Some points:
[-1.03  0.4  -0.96 -1.84  0.76  0.67  0.43  0.28  0.43  0.45 -0.87 -0.73
  0.58 -0.88 -1.    0.36 -0.19  0.35  1.   -0.5  -0.21 -0.95 -0.25  0.66]
[ 1.3  -0.62 -0.08 -0.21 -0.69 -0.55  0.74  1.79 -1.21  0.37 -0.39  0.13
 -1.23 -0.51 -0.73 -0.96 -0.11 -0.41  0.06  1.02 -0.54  0.87 -0.57 -2.08]
[ 1.33  0.62  0.75 -0.18 -0.33 -0.61  0.81 -1.49  0.74 -1.68  0.1   1.65
 -0.89  1.53  0.59  0.93 -0.87  1.9  -0.56 -0.4  -0.18  0.38  2.14 -0.11]
[ 0.51 -1.34  0.51  0.04 -1.1  -1.02  0.13 -0.39 -0.64  2.13  0.18 -1.46
 -0.86 -0.35  1.55 -0.96 -1.25 -0.68 -0.27 -0.14 -0.25 -1.28  0.6  -0.66]
[-0.19 -0.33 -0.99 -0.05 -1.21 -1.69  0.17 -0.8  -1.26  1.51  0.29 -0.02
  0.45 -0.56 -1.58  1.22  0.11  0.35 -0.89 -0.66  0.81  1.61 -1.17  0.42]
[-0.04  0.77 -0.04 -0.62  0.44 -1.6  -1.83  1.66  0.93 -1.51 -0.16 -0.73
 -0.57 -1.93 -0.81  0.15 -1.68 -0.5   0.   -0.91  0.29  0.74  0.12  0.52]
[ 1.07  0.48  0.44  1.98  0.96  0.55 -0.26  0.12 -0.26  0.34  1.15  0.62
  0.18 -1.13 -0.87  0.28 -0.38  0.15 -1.56  1.73 -0.32 -1.73  0.17  1.24]
[-0.36 -1.98  0.08  0.2  -0.69 -0.51 -0.4   1.48 -0.24  0.55 -1.05  1.34
  1.01  1.42  1.75  1.39  0.28 -0.33 -0.84 -0.37  1.65  0.31 -1.05 -0.59]
[-1.19  1.41  0.16  0.92 -0.5  -0.01 -2.33 -2.15  0.04 -0.42 -0.75 -0.05
 -0.51  0.88  0.3  -0.22  0.27 -0.34  0.02 -0.45 -1.78  0.71 -2.04 -1.02]
[ 0.23 -0.12  2.52 -0.44 -0.27  0.44 -0.05  0.51  1.83  1.81  0.95  0.08
 -0.61  1.    0.16  0.4  -0.21 -0.8  -0.62 -0.05  0.68  1.2  -0.34 -0.41]
[-1.4  -1.24 -1.87  1.87  0.67  0.94  1.62  0.66  0.88 -0.48 -0.25 -0.39
 -3.07 -0.03  0.84  0.34  0.57  0.67 -0.98 -0.27 -1.08  0.21 -0.5   0.83]
[ 0.4   0.17  1.36  1.57  0.94 -1.02  0.84 -0.36  0.61  1.2  -0.6   0.92
  1.56 -1.07  0.94 -1.5  -0.24  0.43 -0.48 -1.42 -0.51  0.69 -0.57  0.14]
[ 0.17  0.32  0.29  0.58 -1.84 -0.67 -0.18  0.28 -0.6  -1.33 -0.19 -0.04
 -0.53  0.96 -1.65 -1.18  1.    1.06  1.42 -0.87  1.59 -2.3  -0.94  0.81]
[ 1.46 -0.52 -0.74  0.19 -0.46  0.5   0.33  0.54 -0.52  2.3   0.5  -1.22
  1.47  0.71  0.07 -0.58 -1.47  0.33 -0.85 -1.54 -1.32  0.63  0.15  0.  ]
[-1.29 -1.46 -1.43  0.41 -1.81  0.64 -0.07  0.88  1.42 -0.57  0.19  0.83
 -1.17 -0.95  0.47 -0.67  1.92  0.95  0.85  0.03 -1.67  0.25  0.55  0.53]
[ 2.13  1.22 -1.23 -1.52  1.43  1.43 -0.81 -1.17  0.72  0.02  0.31  1.06
 -1.53 -1.46  1.25  0.14  0.84  1.1  -0.16 -1.18  1.24 -0.14  0.62 -1.48]
[ 0.04  1.86  0.09 -0.32 -0.86 -0.27  0.74  0.77  0.46  0.53 -0.65  1.12
 -0.1  -0.41 -0.08  2.17  0.72 -2.08 -1.    0.68 -2.34 -2.31  0.71  0.72]
[-1.5  -1.33 -1.46  0.32  1.33 -0.57 -0.65  0.36  1.04 -0.13  1.17  1.06
  2.02  0.89 -2.03 -0.55  0.78 -0.13  0.55  1.44  0.3  -0.88  0.33 -1.52]
[-0.27  0.4  -0.58 -1.34  1.16 -0.75 -0.09 -0.01 -0.43  1.61 -0.93 -0.34
 -0.21  0.18  0.6  -1.86 -0.1  -0.26 -0.23  1.96  0.02  0.18 -0.33  1.73]
[-1.15 -1.07  0.41 -1.13 -0.35  2.11 -0.62  0.63 -1.6  -0.62  1.29  2.81
  0.03  0.44 -0.67 -1.07 -1.41 -0.28  0.21  0.09  0.98 -0.23 -0.63  0.44]
[ 0.98 -0.28  0.64  0.89  0.21  1.35 -2.06  1.08 -1.   -0.65  0.08 -1.32
 -0.29  0.08  0.22  0.37  2.73 -0.02  1.12 -0.43  0.37  0.61  1.97  0.34]
[-0.66  0.66  0.37 -0.58 -0.41  1.83  0.02  1.77 -0.94 -0.89 -0.54 -1.35
  0.48  0.65 -0.38  0.76 -0.41  2.97  1.35  0.58  0.12 -1.07 -1.43 -0.77]
[-1.31  2.21 -0.02  0.7   0.32 -0.82 -0.06  0.16 -1.6   0.03 -0.78 -0.1
  0.7   0.38  0.52 -0.9  -0.94  0.45  1.44 -0.53 -0.03  0.55  1.91  0.3 ]
[ 0.29 -0.31 -0.55 -0.67 -1.75  1.92  0.57  0.23 -0.56 -1.48  0.09  0.3
  1.39 -0.68  0.04 -1.49  1.   -0.11 -1.59  2.05  1.96  1.03 -0.44  1.  ]
[ 0.03  0.8   1.45  0.73  0.87  0.58  2.32 -0.74  0.3   0.32  0.64 -0.28
  0.01 -0.65 -1.03  1.25 -0.22 -1.6   1.91  0.46  0.13  0.72 -0.47  0.43]
[-0.52  1.32 -1.44 -0.16 -0.33 -0.68  0.7   0.25  0.84 -0.9   1.87 -1.41
  0.86  1.86  0.36 -0.62  0.14 -1.29 -0.31  0.15  0.81  0.05 -0.43 -0.93]
[-2.06  0.31  1.75 -0.21  0.52 -0.91  0.58 -2.   -0.15  0.31 -0.42 -1.03
 -0.17 -1.62  0.22  0.41 -0.05  0.6  -1.01 -0.53  0.45 -1.18  0.72 -0.67]
[ 0.45 -0.64  0.41 -0.27  1.13  0.38 -0.29 -1.19  0.4  -0.31 -3.03 -0.89
 -0.32  0.67 -1.09 -0.11 -0.57 -1.85 -0.61 -0.75 -0.38  0.86  1.21  0.1 ]
[ 1.22 -0.79  1.13 -1.7   1.86 -1.01  0.15 -1.28 -1.56 -1.47  1.3   0.49
  0.08  0.17  0.88  0.88  1.18  0.35  0.44 -0.33 -1.48  0.64  0.12  0.17]
[ 1.36 -0.94 -0.96  0.86 -0.02 -0.65 -0.46 -1.88  1.93 -1.04  0.49 -1.05
  1.26  0.4   1.17  1.62 -1.43 -0.98  1.58  1.16  0.69 -0.16 -0.15 -0.16]
There is one direction along which these points spread out most. How many in every 100 of the points above lie lower along it than each point below? Round to a whole number. More than half of the points above lie lower than the first one.
[-1.03  0.4  -0.96 -1.84  0.76  0.67  0.43  0.28  0.43  0.45 -0.87 -0.73
  0.58 -0.88 -1.    0.36 -0.19  0.35  1.   -0.5  -0.21 -0.95 -0.25  0.66] 60
[-0.52  1.32 -1.44 -0.16 -0.33 -0.68  0.7   0.25  0.84 -0.9   1.87 -1.41
  0.86  1.86  0.36 -0.62  0.14 -1.29 -0.31  0.15  0.81  0.05 -0.43 -0.93] 63
[-1.29 -1.46 -1.43  0.41 -1.81  0.64 -0.07  0.88  1.42 -0.57  0.19  0.83
 -1.17 -0.95  0.47 -0.67  1.92  0.95  0.85  0.03 -1.67  0.25  0.55  0.53] 83
[ 1.36 -0.94 -0.96  0.86 -0.02 -0.65 -0.46 -1.88  1.93 -1.04  0.49 -1.05
  1.26  0.4   1.17  1.62 -1.43 -0.98  1.58  1.16  0.69 -0.16 -0.15 -0.16] 20
[ 0.51 -1.34  0.51  0.04 -1.1  -1.02  0.13 -0.39 -0.64  2.13  0.18 -1.46
 -0.86 -0.35  1.55 -0.96 -1.25 -0.68 -0.27 -0.14 -0.25 -1.28  0.6  -0.66] 10
[ 0.4   0.17  1.36  1.57  0.94 -1.02  0.84 -0.36  0.61  1.2  -0.6   0.92
  1.56 -1.07  0.94 -1.5  -0.24  0.43 -0.48 -1.42 -0.51  0.69 -0.57  0.14] 3
[-1.5  -1.33 -1.46  0.32  1.33 -0.57 -0.65  0.36  1.04 -0.13  1.17  1.06
  2.02  0.89 -2.03 -0.55  0.78 -0.13  0.55  1.44  0.3  -0.88  0.33 -1.52] 80
[-1.4  -1.24 -1.87  1.87  0.67  0.94  1.62  0.66  0.88 -0.48 -0.25 -0.39
 -3.07 -0.03  0.84  0.34  0.57  0.67 -0.98 -0.27 -1.08  0.21 -0.5   0.83] 67
[-2.06  0.31  1.75 -0.21  0.52 -0.91  0.58 -2.   -0.15  0.31 -0.42 -1.03
 -0.17 -1.62  0.22  0.41 -0.05  0.6  -1.01 -0.53  0.45 -1.18  0.72 -0.67] 7
